(in the rows, 128 means zero)
One turn moves every row onto another: examples first, then more rows asked
Roriz: 132, 144, 99, 105, 161, 99, 122, 146, 68, 103, 163, 153, 99, 104, 121, 130, 129, 168, 109, 127
Rase: 109, 132, 137, 125, 120, 71, 145, 114, 125, 140, 98, 126, 117, 138, 128, 143, 135, 183, 120, 116
muvu: 114, 189, 108, 115, 122, 77, 112, 135, 115, 117, 155, 116, 107, 102, 112, 127, 129, 163, 100, 138
Zenus: 145, 83, 127, 111, 130, 90, 109, 110, 99, 142, 125, 158, 78, 134, 118, 130, 99, 153, 113, 118
suru: 123, 138, 123, 119, 143, 99, 129, 114, 127, 141, 112, 140, 91, 123, 159, 104, 152, 164, 119, 95
fene: 124, 138, 118, 127, 143, 95, 130, 116, 130, 138, 103, 149, 97, 124, 155, 103, 153, 174, 119, 102
Zufu: 126, 165, 103, 98, 131, 64, 101, 152, 112, 119, 139, 106, 121, 108, 132, 130, 123, 150, 98, 121
zefot: 132, 170, 110, 90, 137, 71, 115, 139, 106, 109, 154, 118, 117, 112, 135, 134, 113, 144, 92, 132
Guz: 135, 136, 102, 123, 134, 88, 116, 110, 137, 136, 95, 163, 105, 115, 133, 104, 162, 183, 104, 118
dob: 124, 183, 104, 110, 130, 71, 118, 119, 105, 116, 160, 122, 98, 105, 114, 127, 122, 145, 89, 145
Tomom: 131, 149, 98, 100, 152, 96, 134, 148, 71, 111, 148, 158, 110, 112, 90, 142, 120, 166, 111, 138
faru: 136, 159, 109, 108, 135, 67, 102, 134, 95, 130, 169, 118, 112, 111, 123, 120, 131, 136, 78, 135
Pirag: 124, 154, 107, 109, 169, 73, 139, 135, 73, 116, 153, 150, 79, 116, 118, 144, 139, 154, 100, 118
Kosot: 137, 136, 98, 96, 155, 72, 140, 157, 63, 129, 139, 146, 106, 121, 100, 144, 131, 153, 95, 125
muro: 118, 101, 125, 145, 118, 97, 106, 123, 101, 140, 121, 116, 121, 122, 138, 112, 123, 167, 140, 118
Rado: 111, 143, 121, 98, 112, 72, 159, 124, 140, 124, 116, 137, 80, 126, 118, 135, 130, 164, 110, 97
ded: 122, 166, 114, 125, 137, 67, 90, 138, 109, 134, 162, 114, 110, 110, 113, 123, 140, 138, 89, 124
kog: 128, 155, 101, 97, 170, 75, 134, 133, 88, 119, 151, 146, 75, 121, 122, 143, 150, 156, 92, 116
Sokup: 130, 117, 126, 132, 152, 99, 102, 114, 75, 135, 153, 122, 101, 130, 135, 114, 99, 175, 100, 135
tiri: 136, 108, 117, 90, 116, 85, 137, 112, 91, 140, 120, 153, 70, 130, 123, 139, 96, 186, 100, 131
rezip: 126, 145, 104, 120, 163, 87, 136, 143, 63, 127, 153, 149, 88, 119, 96, 135, 129, 139, 114, 130
Labab: 136, 128, 104, 125, 127, 119, 98, 113, 122, 130, 123, 153, 107, 102, 140, 88, 149, 176, 118, 114
fotat: 126, 138, 130, 105, 159, 63, 134, 108, 98, 127, 115, 126, 95, 144, 133, 148, 101, 179, 89, 127
Vid: 137, 134, 99, 120, 136, 77, 104, 94, 96, 122, 127, 142, 99, 116, 96, 129, 108, 194, 83, 159
Refi: 137, 140, 99, 108, 128, 82, 118, 106, 139, 135, 95, 157, 101, 112, 130, 111, 161, 180, 97, 112
luz: 135, 104, 122, 93, 109, 91, 147, 115, 100, 135, 115, 151, 75, 130, 124, 135, 95, 187, 111, 124
Delu: 135, 145, 114, 99, 136, 70, 120, 148, 87, 139, 166, 131, 121, 112, 127, 113, 120, 137, 74, 128
pesum: 145, 144, 78, 90, 156, 83, 112, 140, 85, 110, 150, 153, 92, 107, 108, 134, 148, 167, 86, 130
rom: 116, 114, 130, 127, 104, 92, 129, 120, 134, 133, 99, 124, 112, 123, 123, 124, 129, 163, 139, 105
Gagi: 152, 126, 109, 126, 96, 86, 92, 137, 115, 135, 113, 133, 131, 107, 115, 149, 129, 176, 138, 116
fab: 125, 149, 131, 148, 100, 101, 123, 126, 108, 141, 131, 123, 105, 115, 126, 144, 131, 174, 154, 113
zol: 123, 104, 122, 113, 121, 108, 107, 143, 115, 125, 149, 130, 100, 116, 134, 104, 115, 143, 128, 92
lorul: 134, 111, 131, 107, 122, 106, 120, 100, 99, 141, 144, 173, 78, 132, 104, 136, 105, 185, 96, 139
pof: 134, 125, 105, 131, 135, 112, 105, 119, 123, 134, 113, 156, 108, 108, 146, 89, 149, 180, 121, 115
vokap: 138, 137, 132, 142, 108, 67, 111, 122, 118, 160, 119, 134, 111, 124, 107, 158, 156, 163, 119, 107
lova: 139, 95, 128, 106, 137, 93, 108, 106, 92, 143, 132, 160, 71, 134, 123, 137, 96, 155, 109, 123
Gefol: 118, 119, 124, 135, 91, 88, 127, 110, 136, 141, 103, 135, 111, 119, 101, 121, 147, 173, 122, 119
sote: 129, 148, 94, 101, 163, 106, 119, 143, 78, 108, 167, 145, 84, 111, 129, 127, 136, 164, 109, 124
bil: 152, 119, 132, 124, 97, 100, 104, 125, 114, 137, 113, 161, 117, 121, 96, 153, 121, 177, 135, 116
bas: 142, 139, 86, 98, 156, 69, 122, 141, 74, 115, 147, 157, 96, 104, 103, 140, 144, 166, 86, 128
fered: 127, 173, 113, 87, 141, 74, 130, 135, 110, 106, 147, 142, 118, 109, 120, 134, 101, 142, 99, 137
fibep: 135, 110, 135, 117, 118, 104, 126, 96, 112, 141, 139, 174, 80, 132, 96, 134, 112, 184, 101, 134
Tavi: 140, 120, 133, 144, 99, 99, 119, 121, 97, 147, 118, 139, 88, 120, 113, 142, 118, 161, 153, 109
Gamig: 134, 120, 103, 118, 100, 89, 101, 117, 133, 128, 139, 160, 97, 104, 78, 112, 146, 166, 92, 123
zevur: 127, 118, 112, 142, 110, 80, 97, 100, 126, 133, 106, 147, 123, 115, 90, 128, 140, 179, 117, 140
Puv: 124, 101, 131, 137, 101, 102, 106, 120, 130, 142, 114, 135, 123, 121, 111, 115, 139, 163, 127, 111
fen: 146, 119, 139, 128, 93, 79, 133, 129, 104, 161, 109, 142, 100, 130, 107, 154, 136, 176, 121, 104
lesas: 127, 168, 99, 120, 130, 69, 125, 120, 95, 127, 159, 138, 90, 99, 103, 115, 119, 131, 91, 148

zevur -> Rase
ded -> muvu
And these:
fab -> Gagi
Roriz -> bas
rezip -> Tomom
rom -> Puv
fen -> Tavi
Delu -> lesas
zol -> Gamig
luz -> Zenus
Labab -> Refi
pesum -> kog
tiri -> lova
dob -> zefot
Guz -> fene
Vid -> fotat

One turn moves every row onto another: examples first, then more rows asked
nom: 143, 110, 131, 133, 135, 104, 101, 102, 177, 160, 136, 95, 128
nevub: 142, 94, 140, 129, 132, 105, 114, 97, 157, 154, 131, 97, 102
ribez: 132, 115, 158, 119, 140, 97, 103, 95, 164, 127, 117, 90, 158
Niti: 112, 123, 118, 134, 182, 111, 164, 113, 122, 134, 118, 116, 134
gadi: 109, 126, 124, 138, 163, 110, 167, 118, 115, 147, 122, 116, 126
Binol: 127, 128, 143, 122, 128, 117, 128, 101, 172, 118, 119, 88, 169
miz: 114, 117, 104, 120, 138, 140, 127, 141, 141, 131, 120, 113, 169
Val: 125, 104, 124, 82, 151, 110, 153, 90, 132, 131, 117, 144, 143
tev: 145, 106, 127, 119, 139, 95, 101, 104, 167, 158, 138, 94, 120
Limud: 120, 129, 140, 134, 146, 115, 110, 104, 174, 125, 100, 107, 166
neke: 145, 101, 125, 107, 112, 141, 155, 117, 158, 147, 133, 126, 146
Tasiz: 92, 120, 117, 125, 162, 117, 121, 138, 125, 138, 145, 101, 129
lem: 130, 90, 134, 120, 136, 109, 113, 99, 169, 156, 146, 88, 113
Neza: 130, 108, 130, 135, 136, 96, 105, 90, 172, 164, 137, 92, 130
nagu: 143, 93, 119, 135, 140, 93, 102, 105, 161, 152, 147, 99, 123
Kos: 83, 118, 127, 122, 161, 105, 113, 127, 151, 144, 159, 116, 145
Tinol: 155, 114, 122, 143, 140, 108, 111, 102, 163, 153, 121, 85, 129
guzo: 116, 105, 147, 103, 156, 103, 122, 103, 166, 155, 169, 121, 123
zukim: 128, 131, 136, 135, 126, 114, 112, 116, 175, 128, 114, 111, 172
razik: 148, 104, 137, 100, 136, 132, 151, 95, 151, 143, 138, 147, 159
gon: 129, 116, 150, 124, 126, 114, 107, 111, 174, 133, 116, 86, 159
fad: 135, 114, 147, 127, 126, 107, 118, 119, 178, 129, 107, 90, 158
Pena: 84, 117, 128, 128, 158, 115, 119, 130, 141, 146, 159, 101, 139
donu: 123, 91, 131, 96, 164, 101, 152, 101, 128, 139, 111, 147, 153
Korek: 113, 121, 93, 108, 139, 135, 123, 137, 138, 128, 122, 108, 155
Faf: 123, 119, 115, 129, 118, 142, 131, 135, 147, 139, 112, 110, 167
rava: 130, 95, 126, 87, 156, 108, 144, 98, 138, 128, 96, 138, 132
gidip: 121, 90, 125, 105, 160, 108, 154, 101, 114, 140, 113, 145, 143
Kat: 125, 107, 148, 104, 147, 113, 138, 100, 151, 153, 177, 127, 125
Pudit: 132, 122, 151, 134, 131, 119, 117, 108, 169, 133, 115, 88, 172
guga: 117, 75, 131, 94, 154, 101, 155, 98, 132, 130, 119, 135, 148
benas: 130, 103, 155, 118, 148, 119, 140, 99, 148, 147, 177, 132, 138
roser: 111, 88, 117, 108, 162, 92, 146, 103, 120, 149, 102, 132, 134
Sez: 110, 135, 113, 147, 159, 104, 165, 117, 127, 140, 128, 124, 131
Fono: 130, 94, 133, 104, 152, 98, 153, 95, 111, 135, 116, 143, 141
Forif: 106, 122, 138, 160, 167, 113, 149, 105, 120, 143, 123, 122, 128
dagug: 109, 112, 125, 153, 169, 117, 154, 125, 116, 137, 132, 122, 132
Mis: 149, 105, 126, 97, 120, 134, 147, 113, 160, 145, 134, 140, 156
momeb: 119, 125, 142, 135, 164, 103, 177, 109, 132, 139, 109, 129, 137
dib: 109, 127, 128, 128, 173, 112, 168, 115, 117, 137, 121, 128, 130

Forif -> Limud
dagug -> zukim
And these:
Binol -> guga
Kat -> Pena
Pudit -> donu
gidip -> nom
Tasiz -> Faf
roser -> Tinol
fad -> Fono
neke -> benas

One turn moves every row onto another: examples first, then more rows asked
fug: 133, 98, 111, 144, 156, 148, 112, 140, 123, 142, 142, 139, 118, 81, 151, 119, 94, 132, 141, 110, 93, 160, 139, 137, 123, 171, 132, 156, 143, 105, 134, 132, 118, 91
zil: 146, 175, 152, 116, 153, 128, 152, 147, 175, 134, 132, 120, 144, 104, 130, 119, 120, 126, 166, 99, 105, 103, 117, 131, 118, 107, 116, 128, 81, 108, 105, 152, 122, 112
Fer: 139, 171, 150, 109, 148, 124, 146, 156, 163, 126, 135, 125, 139, 108, 129, 119, 122, 126, 164, 86, 104, 96, 114, 127, 123, 106, 114, 124, 83, 112, 98, 154, 117, 104
bog: 143, 173, 129, 111, 162, 115, 124, 154, 152, 120, 157, 130, 139, 112, 117, 109, 116, 126, 162, 98, 125, 116, 108, 149, 113, 119, 112, 118, 76, 95, 98, 158, 120, 105
noto: 151, 153, 170, 103, 161, 115, 151, 149, 144, 113, 127, 117, 154, 114, 140, 127, 120, 119, 162, 99, 101, 101, 110, 134, 133, 112, 114, 124, 87, 115, 101, 140, 103, 94
Dis: 144, 121, 136, 119, 156, 146, 115, 116, 90, 133, 115, 128, 125, 77, 149, 157, 103, 112, 135, 119, 94, 157, 137, 121, 139, 165, 133, 150, 129, 124, 122, 120, 118, 95
fotog: 100, 126, 134, 153, 153, 117, 122, 112, 122, 133, 134, 140, 106, 139, 162, 110, 117, 131, 110, 130, 137, 120, 156, 142, 128, 146, 152, 152, 115, 132, 112, 151, 149, 131
Zupep: 105, 111, 140, 159, 162, 133, 120, 117, 142, 147, 132, 141, 95, 131, 161, 101, 105, 133, 116, 129, 89, 123, 139, 139, 142, 144, 158, 150, 123, 123, 110, 153, 158, 107
vigu: 155, 146, 155, 95, 174, 104, 134, 151, 137, 105, 130, 129, 153, 111, 127, 114, 111, 123, 156, 110, 129, 126, 106, 165, 123, 120, 115, 125, 83, 98, 102, 146, 103, 106
kekat: 104, 109, 115, 161, 178, 130, 132, 126, 134, 146, 143, 134, 103, 112, 145, 95, 112, 125, 151, 101, 94, 127, 137, 143, 129, 185, 153, 159, 122, 103, 140, 134, 135, 118
pem: 116, 144, 143, 121, 143, 152, 125, 102, 125, 159, 111, 129, 99, 92, 157, 153, 111, 129, 127, 123, 84, 136, 137, 119, 135, 132, 152, 146, 119, 135, 91, 139, 164, 112
kera: 142, 144, 158, 96, 163, 101, 134, 153, 132, 99, 135, 128, 153, 114, 129, 116, 114, 121, 159, 102, 122, 116, 109, 155, 126, 120, 109, 116, 89, 101, 100, 148, 99, 100
zeval: 125, 101, 137, 125, 160, 149, 120, 120, 124, 156, 140, 131, 107, 100, 173, 130, 101, 146, 132, 126, 81, 157, 125, 150, 129, 141, 149, 148, 142, 121, 93, 130, 153, 87
Kuz: 137, 122, 106, 131, 150, 161, 120, 131, 123, 141, 127, 138, 129, 81, 157, 147, 106, 129, 138, 107, 124, 149, 157, 119, 116, 152, 126, 166, 144, 126, 124, 119, 115, 94
rit: 88, 151, 118, 148, 151, 124, 109, 106, 122, 143, 135, 141, 87, 117, 130, 118, 114, 118, 128, 116, 111, 121, 142, 128, 131, 159, 154, 138, 98, 115, 110, 159, 164, 132
lagis: 164, 154, 170, 114, 167, 117, 147, 142, 144, 119, 128, 118, 155, 112, 145, 128, 120, 110, 162, 113, 106, 106, 106, 137, 136, 111, 116, 129, 80, 112, 106, 143, 103, 92
Fom: 131, 164, 138, 102, 154, 109, 130, 159, 148, 114, 150, 132, 136, 109, 122, 110, 119, 127, 167, 88, 123, 109, 108, 149, 116, 117, 113, 116, 81, 96, 95, 157, 115, 107
pufig: 116, 126, 114, 151, 181, 130, 138, 116, 112, 131, 143, 127, 121, 115, 152, 118, 130, 116, 148, 100, 129, 121, 154, 134, 127, 186, 143, 162, 125, 118, 142, 111, 120, 124
bor: 113, 127, 119, 117, 148, 149, 120, 111, 114, 160, 144, 132, 109, 109, 177, 148, 114, 145, 132, 124, 122, 143, 134, 143, 114, 127, 149, 155, 124, 137, 79, 132, 158, 97
dopo: 109, 125, 114, 131, 169, 116, 115, 118, 95, 120, 126, 137, 113, 95, 120, 121, 107, 111, 141, 107, 119, 147, 143, 143, 127, 195, 141, 146, 113, 102, 138, 131, 124, 133

Fom -> Fer
kekat -> Zupep
fotog -> bor
And these:
rit -> pem
bog -> zil

One turn moves every row onto another: examples first, then more rows asked
pep: 141, 168, 128, 137, 149, 163, 137, 108, 149, 188, 123, 113, 139, 141, 116, 68, 117, 117, 128
Mika: 111, 180, 142, 122, 127, 152, 88, 125, 168, 173, 120, 100, 125, 148, 148, 101, 167, 153, 159
lumim: 116, 177, 126, 126, 124, 157, 90, 117, 162, 169, 126, 105, 123, 147, 150, 111, 165, 166, 168
Bak: 91, 169, 152, 143, 118, 131, 107, 104, 133, 154, 128, 99, 98, 139, 150, 112, 115, 128, 147
nusi: 94, 145, 105, 159, 126, 138, 101, 75, 175, 134, 111, 100, 124, 136, 148, 126, 134, 160, 118
sanek: 140, 164, 111, 137, 141, 145, 151, 93, 144, 183, 135, 103, 136, 122, 136, 68, 127, 111, 138
pur: 122, 149, 107, 126, 104, 136, 106, 90, 170, 149, 115, 108, 161, 90, 128, 121, 141, 143, 110
Fosol: 90, 161, 123, 128, 96, 176, 103, 116, 178, 167, 98, 95, 146, 120, 152, 107, 159, 130, 134
nen: 125, 178, 119, 147, 123, 158, 148, 109, 156, 178, 123, 99, 144, 139, 119, 52, 131, 122, 125
livu: 147, 160, 130, 137, 145, 151, 113, 78, 158, 148, 96, 130, 134, 160, 127, 102, 111, 171, 126
Sadeb: 88, 148, 126, 165, 133, 133, 98, 83, 181, 142, 108, 101, 132, 135, 146, 104, 143, 140, 110
Kekig: 120, 149, 109, 135, 108, 138, 105, 89, 168, 152, 116, 111, 166, 88, 129, 113, 146, 141, 111
nak: 115, 180, 134, 108, 119, 151, 89, 123, 167, 167, 119, 94, 117, 150, 148, 118, 158, 159, 160
Rusit: 142, 169, 115, 104, 129, 135, 152, 101, 151, 175, 127, 85, 124, 125, 131, 88, 110, 105, 128
Mur: 94, 158, 108, 138, 96, 182, 104, 107, 173, 166, 104, 102, 147, 120, 154, 113, 160, 142, 144
tobet: 92, 167, 147, 158, 124, 137, 106, 98, 130, 156, 133, 108, 103, 136, 152, 105, 122, 132, 153
Rud: 144, 164, 142, 118, 141, 142, 113, 88, 165, 146, 87, 119, 130, 161, 124, 104, 105, 159, 115
Rofav: 140, 164, 148, 139, 150, 145, 111, 86, 163, 153, 92, 129, 140, 159, 125, 86, 117, 155, 116
refuv: 154, 163, 94, 132, 139, 171, 141, 96, 140, 177, 130, 116, 129, 144, 120, 100, 105, 146, 146
dazun: 118, 152, 116, 126, 107, 134, 105, 93, 172, 152, 113, 107, 163, 89, 127, 113, 143, 136, 106
mugo: 91, 151, 125, 139, 122, 127, 100, 87, 183, 135, 101, 87, 121, 137, 144, 125, 129, 141, 104
memur: 141, 171, 80, 139, 111, 168, 153, 92, 145, 163, 132, 102, 132, 142, 122, 90, 118, 155, 145
Magob: 95, 159, 109, 119, 89, 177, 105, 113, 175, 162, 99, 93, 139, 122, 152, 124, 152, 140, 139
topar: 148, 171, 119, 100, 133, 155, 139, 114, 152, 177, 115, 95, 121, 145, 113, 101, 95, 123, 124
fuz: 95, 167, 139, 147, 118, 136, 109, 96, 129, 150, 132, 104, 97, 138, 153, 120, 115, 140, 156
Nas: 150, 161, 88, 120, 129, 148, 154, 85, 140, 171, 137, 98, 125, 125, 136, 98, 112, 130, 146
Feto: 133, 180, 110, 102, 104, 148, 151, 115, 159, 163, 114, 78, 124, 146, 114, 90, 107, 127, 120

Nas -> sanek
pur -> Kekig
And these:
Magob -> Mur
Feto -> memur
Sadeb -> mugo
nak -> lumim
pep -> topar
Bak -> fuz
Rud -> livu

